X: rows in several groups, each row roughly a mix of its group's directions:
X (132 x 10):
[[-15  -9  -9 -23  -7  13 -12   9  -3   8]
 [ -2   9  18  -4 -11   5   6  16 -22  10]
 [ 11   7  -4  14   5   5  19  -6 -10 -23]
 [ 18 -14  14  -8  13  -1  -7  -1 -14  16]
 [-10 -15  -6   1 -25  -2   2   8  20   0]
 [ -2  11  16 -12  -8  -7  -4  14 -22 -11]
 [-32 -12  -4  -8  -7  -3  -6   8   5  -4]
 [ -5  11  -7   4  19  18  -2 -13 -17 -10]
 [  6   9   2  11  -5   0   5 -25  23  -5]
 [  8 -15   1  16  21  11  -6 -12   8 -11]
 [ -7 -21 -15 -21   0   3   9 -14  -6  -2]
 [-11  17 -13  -4   3 -16 -15   3  -7 -17]
 [ -2  19 -11  21  10   6  16  -3 -10  -8]
 [-31   3   0   4  -2  -2 -18   0   2  10]
 [  8 -22  11  -9   7  24   3  -7  -2   5]
 [ -6 -11 -24  -6   4   5 -15  -8 -17   8]
 [  2 -11  12  -5  -2  -6 -21  22  -7 -11]
 [  1 -21   8   2  -2 -16 -11  12  20   1]
 [ -8 -15 -12 -28 -11   4  -9   0  -4   0]
 [  6 -11   9  31  -4   4  -8   8   7  -6]
 [  8 -16  12  12  11  13  -2  14 -11  16]
 [-22   4   2   4   7  -5  -2 -18 -11 -19]
 [ 25   6   4   8  -6   1  -8  20   9  10]
 [-13 -22 -11 -19  -6   0  13  -7   7  -2]
 [ 12   1   5 -11  25   2 -14   6 -14   9]
 [  1  17 -20   1  -1  -9 -15   1  -8 -20]
 [  0 -20  11   0  14  -1  25   4   2  -9]
 [ -2 -24   5 -21  -7   2   1  -3   8  17]
 [  9 -12   4   9  16 -14  19   0  -5 -17]
 [  4  19  10  19  -6  -5  -7  -8  20   4]
 [  9 -17  -5  -9 -14  -1  -5  19  18   7]
 [  5   0  11  10  24   1 -14  -2 -17 -10]
 [ -4   4   0   7  14 -28  -6 -13   8 -11]
 [ 14 -20  -8   2  -3  11  10  14  -4  17]
 [ -5  -9  17  -3  -3 -21 -10  10   4  19]
 [-12  -8  17 -16  -3   2 -17  -5 -10  16]
 [ 18  11   3  16  -7  24   0  -2  11   3]
 [  6 -13  21  -3 -11 -12  -2  22   3   4]
 [ 10 -28  -9 -11  -9   5   3   9 -10  10]
 [ -4  25  -2  17  16 -10  10   1  -4  -6]
 [ -8   7   1   0  25   2   7 -13 -18 -11]
 [-12  11 -17  -1  -3 -18 -13 -16   7  -9]
 [  6  29   8  -7   2 -18   8  -2  -5  -5]
 [  4  -2 -15  -2   8  28   1 -14  13   2]
 [  2  -4   1  -5  26  -5 -24  -1  -6  -9]
 [ 18  13  -3   7 -12 -10 -11   8  18 -10]
 [ -6   6 -11   1  -3   1  14 -15  13 -25]
 [ -5  -4   5  -1  29   6 -14  -2 -15  10]
 [ 11 -26  13   1  15   6   8 -13   2  -1]
 [  6   2  -9  -1 -21  -7  -7  11  26   0]
 [ 22 -19   4   5  -4   0  -8  20   8  -6]
 [ 11  12  -7 -24  18   0  -2  -3  -6  14]
 [ 14   6  25  12  -9  -5  16   4   7  -5]
 [  4  -4  -7  23  18  14  -3  -9   8 -12]
 [ -7   5   1  21 -21  -5   5  -5  11 -17]
 [  0  -4   7  -4  13 -14   3   0  12 -29]
 [-15   8  -4 -27   5 -12  -9   5  10  -5]
 [ -4  25   4 -12   6   2   1   0 -16  19]
 [  9 -11 -10 -11 -12   5   7  12  17  20]
 [  1  18 -22  -5 -10   2 -13 -11  -3 -14]
 [-15   5  15  -7  -5   1   6 -20  18  12]
 [-27  -9   1  -3  -5   9  10  -2  -5  20]
 [-18   9 -14 -25  -2   4   4  12  -6   2]
 [-18  -1  -6 -24  10   5   3   3 -19  -1]
 [ 17  12   6  -3  -8  29   8   2  -4  -5]
 [ 24  -2  12  -9  13 -15 -14  -5   7   4]
 [-15   8  -5  -3 -11  -6  15 -20   0 -18]
 [-22  19  -9  -6 -13  -3  -6 -11  11  -4]
 [ -5   6  13  -4 -15  11 -22  15  -9   9]
 [ -7 -27 -13  -5  -6  10  18   3  -1   2]
 [  6   8 -13   9 -12  28 -11   7   3  -3]
 [  4  15   5  15  -7  15 -23   3  11   5]
 [  2 -15   7  -9 -19  14  10   0   7 -19]
 [-11  -3   4  10  -8 -19  16  12 -19   2]
 [  6  15   3  13  23  -1  12 -10  10 -10]
 [  1  13  -5   7  17  -9 -17 -15   3 -17]
 [-20   7 -15  12  -1  22  -7  -6   0   8]
 [-18  14 -13   6  -8 -16 -14  -7  11  -3]
 [ -1 -17 -17  -1   0  25  -2  -6   4 -13]
 [-12   3   3 -28   7   1  13  -8  -3  14]
 [ 11  16  -3  -7 -13   0  -4  15  11  22]
 [  1 -10  17 -23  -1   8  15   0  -8  13]
 [ 15 -23   3  -1   0   9   1   5  -9  21]
 [ -5  -3   7 -14  15  30  -6  -1  -1   4]
 [  5  -2  -5   6   7  -7  24  24  -4   9]
 [ 20   5  -3  19 -14  17   4   8   1  -8]
 [  6  24  -2  -5   9  -4  19  17   6   7]
 [ -6 -22  -7  -9   1   5 -11  13   7  20]
 [ -5 -26  -1  -9 -15  -5  -8   5 -11  15]
 [ 13   6 -19  -2  15   7   4 -12  -9 -19]
 [ -7 -16 -22  11  -3 -10  12  -6  10 -12]
 [  8  12  10   5 -15  17  -7  -4   9  21]
 [-13  22  -4 -10   5  21 -10  -3  -7   6]
 [ -2  12  18  -9  -5  11   4 -20  14  11]
 [-14   8  -9   4  17 -12 -14  -1  20  -5]
 [ -5   6 -15  12  23  10  -5  -9  -2 -18]
 [  3   8 -13  -2  -4  28  -9  -9   4  14]
 [-19 -20   4 -12  -9   0 -19  -3  10  -4]
 [ -1  19 -12  -5 -11  10   2 -16   7 -19]
 [  1  20  24   8  -2   6  -6  14   4  12]
 [  1 -18  -6 -17  10  -7  -9   5 -22   8]
 [  6  12  16   8 -14   7  17  -5   3 -20]
 [ -1 -12  -6  -7 -15   8   0  -5 -30   2]
 [  5  -1  -2   4 -16  15  -6 -24 -14 -12]
 [-10 -25   4   3   7  -8 -10  14  13  11]
 [ -1   1  -3  21   8 -13   8  17   4 -19]
 [ 15  -7  -1  15 -13  15  -3  20  -1 -12]
 [ -5 -14   7  10 -12  12  15   4  14  19]
 [ 14 -13  15   6   7  -1  -8  12 -14 -19]
 [ 15  11 -11 -12 -18  -5  15  -2  16  -1]
 [-11  10 -23  -3  -2  17 -10  -3 -16  -6]
 [ -9  -3  10 -16  -6 -21 -18   1  -1  15]
 [  2 -31  -8  -3   9  -6  15  -9  -1  -2]
 [  2   8  19  11 -14  -4 -10  20 -10  -9]
 [ 14   2   7  20  11  22  -6   3   7 -11]
 [-13   5   4 -12   4 -13  -3 -27  12  -1]
 [ 19  -3  15  22  -3   3  -4  16  -5  -7]
 [-13  21  -9  -3 -13  -5 -22  -3   2   6]
 [  1   4  12  14 -15  17   7   8  13  17]
 [ -6  31   5  -9  -1   4  -7  -1  -1 -16]
 [ -1  20  25  -2   7   1  -6  11  13   8]
 [ -4  28  -8  -1  -9  -1   7  20  -2  -6]
 [  8 -13 -17  -1  -6   1   2 -28  10   2]
 [-17 -21 -15  -3  -2  15 -15  -1   3   7]
 [ -3  -6 -10  -5   9 -21  15  10  20  -8]
 [ -3  -8 -10  10 -18   6  13   0  21  15]
 [ 10 -25  -5  -3  15  -7  -1   1   3 -20]
 [-13   9  10  -6  15  18 -20  -6  -7   5]
 [-12 -26  -8  14   4   8   0   0   1 -17]
 [ 17 -18   5  13 -12   7   3  -6 -20  -5]
 [ 14  14   2   1  -3  -1 -11  -9 -11  27]
 [  6 -25   3 -12  -4  -9  -8  11  -1  18]]

the three rows of each list that fit no group, in list order (the others fit one group, some only roughly):
    Q283: [-22 -19   5  -2  -6   2  16   2   8  15]
    Q113: [  5  21  -9   4  17  12 -13 -15   8   0]
    Q208: [ 10 -11   2 -12   0 -13  -9   1  20  21]
    Q169: [  6  -9  -8 -11 -29   9   6   7  -2  11]
    Q60: [-16 -12   1  13 -10 -15  -4  18   4 -15]
    Q791: [  9  11   6 -15 -11  23  -3 -10  -6  12]
    Q662: [ -8  -8 -18 -21  -4  16   2   1   4 -15]
    Q951: [  9 -13   8 -15 -16  -2   9  20  -6 -11]
    Q749: [-2 -6 -5 15 12 31  0 -7 -1 -2]
    Q734: [  1 -14  16  22  10  11   5   1 -17  -2]
    Q244: [12  8  1 12 -2 11 27 13  3 -6]
	Q208, Q60, Q749
    Q301: [ -2  -2   1  23   6   9   3 -17  19 -11]
    Q941: [ -1  14   4   6  -9 -30   3  13   8  -1]
    Q54: [ -3  -5  -5   8 -11  -1   3   3  28 -19]
    Q795: [-14 -18  -1  -3 -24   1   4   7 -15   8]
    Q859: [-10   3  -2   3  -1 -20  -4 -12  12  25]
    Q398: [19  1 22  0 -1 20  8 -7  3  9]
    Q593: [ 16  -5  26   1  14   2  11 -11   7   6]
    Q904: [ -9  10  -9 -25 -14  -8  14  -3   2  -8]
    Q447: [  8   4  -3   7  13  -5   0  15 -12 -27]
    Q354: [  4 -23 -16  17  -6  -7   6  -6   9  10]
    Q274: [ -3  14 -10  17   8  -4 -15 -11  21   3]
    Q119: [ -2   6  -2 -22 -18   4  17  13  -6   8]
    Q847: [-21  -6 -12   0 -13   8  19   9  11  -6]
    Q943: [-20 -19  -6   2  -6  -4   3 -13   8 -19]
    Q745: [ 20 -21   7  13  -3 -12  13  -4  -2  -6]
	Q301, Q54, Q859
    Q570: [  2   9   7 -13  14  -3   6  -9 -25 -15]
    Q349: [-17  -7  14  16  -6  21  -2  -2   0  14]
    Q949: [ 21   0  13  15  -3  11   3 -17   2 -12]
    Q722: [  2   6  -6  10   2   5  14  16  -5 -27]
    Q49: [-5  9 17 21  0 -5  2 19 12  7]
    Q21: [ -6  -3  -9 -14  -8  -4 -22  -3 -24   0]
    Q152: [ -7 -10  -8  14  10 -11 -21  -5  15 -11]
    Q38: [-13   9   7 -23  -3  -8   2  17  12  10]
    Q236: [  5 -19  -7 -12 -13 -13  21  -7   0   8]
    Q96: [-4 21 -9 -4 -3 25  7  5  9  7]
    Q480: [-10   8  -1 -14 -20 -15  13   9  15  -3]
    Q822: [ -3 -12 -21 -15  -9  17  -9  -7  -9   7]
    Q687: [ -4 -11 -11  22  -8   2   4 -12  19  -9]
    Q878: [-23   6 -14 -14   1  -2   5   6  -8 -19]
	Q349, Q21, Q480
    Q969: [-10  16  10 -10   7 -15   1  -1  13 -20]
    Q402: [18 12 18 10 18  9 10  2 -6  1]
    Q449: [-23   2  -5 -12  -5  15   3  12  18   0]
    Q260: [ 13  21   1 -18  -9  -4  -7  15  -2  11]
    Q548: [ -6   5   1  30 -15   7   1   0  12   8]
    Q435: [ -3   9  -6  -7 -24  -9  -4  20  11   8]
    Q723: [ -4   6  16  19 -12 -16   9  -8 -14  -6]
    Q467: [-12   0   4 -16  -2  -1 -11  25  16   6]
    Q773: [  9  21   4 -12   2   5  -7 -23   0 -13]
    Q145: [ -4   4 -15  -8   3  -1  18 -27   6  -6]
    Q383: [  5   4   2 -13  16   4   2  22   0  21]
    Q364: [ 11  17  -5 -13 -13   5  -1  15 -19  -7]
	Q402, Q383, Q364
    Q439: [-11  15   6   5  -9   0 -24  -5   0 -19]
    Q224: [  1   4   9  12   3  -8   1 -17  -5 -29]
    Q195: [  6  13  -2  -7  22   7   4 -12  -9  20]
    Q490: [-13 -15  12  19  -1  14  11  13  -5  -6]
    Q669: [16 -5  4 10  3 22  4  7 19 12]
    Q136: [ -1  -6  -7 -27  -8  19   2  -9 -11   4]
    Q657: [-11   3 -11  -6  -2   3  24 -24  -1  -1]
    Q989: [-18  -1 -18   1  -9  22  -2 -12  -7  -2]
    Q138: [ 13 -16  -2  -3 -20   4  19  14  -7  -1]
    Q4: [-21  -6   0 -14 -20  -6 -15  -6  -7  -1]
    Q860: [  1  15  11  -8   9 -13  -6  25  -2  11]
	Q439, Q490, Q860
    Q942: [ -8  15  -4   9  -6  -4 -13  27   3  -9]
    Q275: [ -5 -12  -1  -1 -10  -7  -6  24 -18 -14]
    Q940: [ -7  10 -15 -21   4  -9  -4 -20  10  -3]
    Q397: [-15  10 -22  -2  16   2   0   5  -8 -17]
    Q111: [ 15   8 -17  15  12   9 -12  -1  -7 -15]
    Q420: [-7  9 28  3  4 -4 22 -5  1 -1]
    Q888: [ -3  -2   5  14 -18   8  25  -6  -5 -12]
    Q600: [-21  -5  16 -12 -13 -17  -5   7   6  -4]
    Q292: [ 12  18   3 -11  11  11  -6  -2 -19  15]
    Q483: [ 15  22  13   4  11   6  -1   4  -1 -20]
    Q491: [ -8  12  -6  18  -9   0  13  -9 -19 -15]
    Q414: [ 11   0  -8 -17  -2  16 -10   0   7  24]
    Q962: [ -3  -8   0   0  13 -26 -19  -4  -6  11]
	Q111, Q420, Q292
    Q524: [ -9   2   9  14 -22 -19 -15  -6   3  -4]
    Q432: [ -8  -9 -14   6   7   4  18 -25   4  -8]
    Q412: [ -4  30 -12  -2  10  15   5   2   3  -5]
    Q500: [-13 -14   3  10  10 -18   5  23  -1   4]
    Q590: [ 21   0  -2   4  11  -7  19   6  -1 -21]
    Q378: [ -9  -2  18   2 -29   2  10   8   5   2]
    Q478: [ -4 -22   6   3  -5 -19  10 -14   0 -15]
    Q785: [ 13   3   5   2   4   3  28  -8 -19  -5]
    Q603: [ 13  13  12  -9  16  -2 -12   6 -22  -2]
    Q702: [ 11  22  -9  -1 -19   6  -5   3 -16  -6]
	Q524, Q478, Q702
    Q821: [ 10 -10   3 -12  -6 -15  14  10  23  -4]
    Q852: [-11 -11  -6 -15   1 -23   2  18  -1  -8]
    Q807: [  8  -9  12  16   9 -24  14   8  -4  -2]
    Q223: [  8  -1  -7 -17 -11 -10  13  -9   5 -23]
    Q2: [ -2   5  26   3  15 -17  -5  -5   7  10]
    Q767: [  1  19  -1  -5  13  -5  15   2   2 -26]
    Q66: [  4 -14   3   3 -16 -19  17   9   4  15]
    Q521: [ -8  -7  -9 -14  11 -17   4  -2 -23  11]
    Q615: [ 13   9 -16   4   7   2  22   5 -15 -13]
    Q122: [  0  25  -6 -11  10  -2 -10  -5  -1  21]
	Q821, Q66, Q521
    Q572: [  6  20  10  -5 -15  -3  17  15   1  11]
    Q216: [  7  13   1  -9  -5   5 -21 -25  -4   0]
    Q954: [ 19   4 -13   9  23  -7   9  -1 -11   1]
    Q291: [  8 -29  13  -1  -4   2  -3   6  18   3]
    Q714: [-21  -2   2  -7  24  -4 -15   0  -8  -9]
    Q800: [ 1 16 -3 27 -8 -2 -3 13 12 -5]
    Q765: [ -7 -10  23  11   1  -8  23   0  -6  -4]
    Q612: [-22  -1  -1 -16   8 -10 -18  15   1   2]
    Q680: [  8  -8 -17 -11  -2  -3 -29  -4  -1  -4]
    Q26: [-14 -24   7  13  10  12   9   1  -8   8]
    Q131: [ 9 15  5  9 16 26  4 -4 -2 -8]
    Q356: [-15   6  12  -1  -8  15   9 -20 -10 -13]
	Q765, Q680, Q356
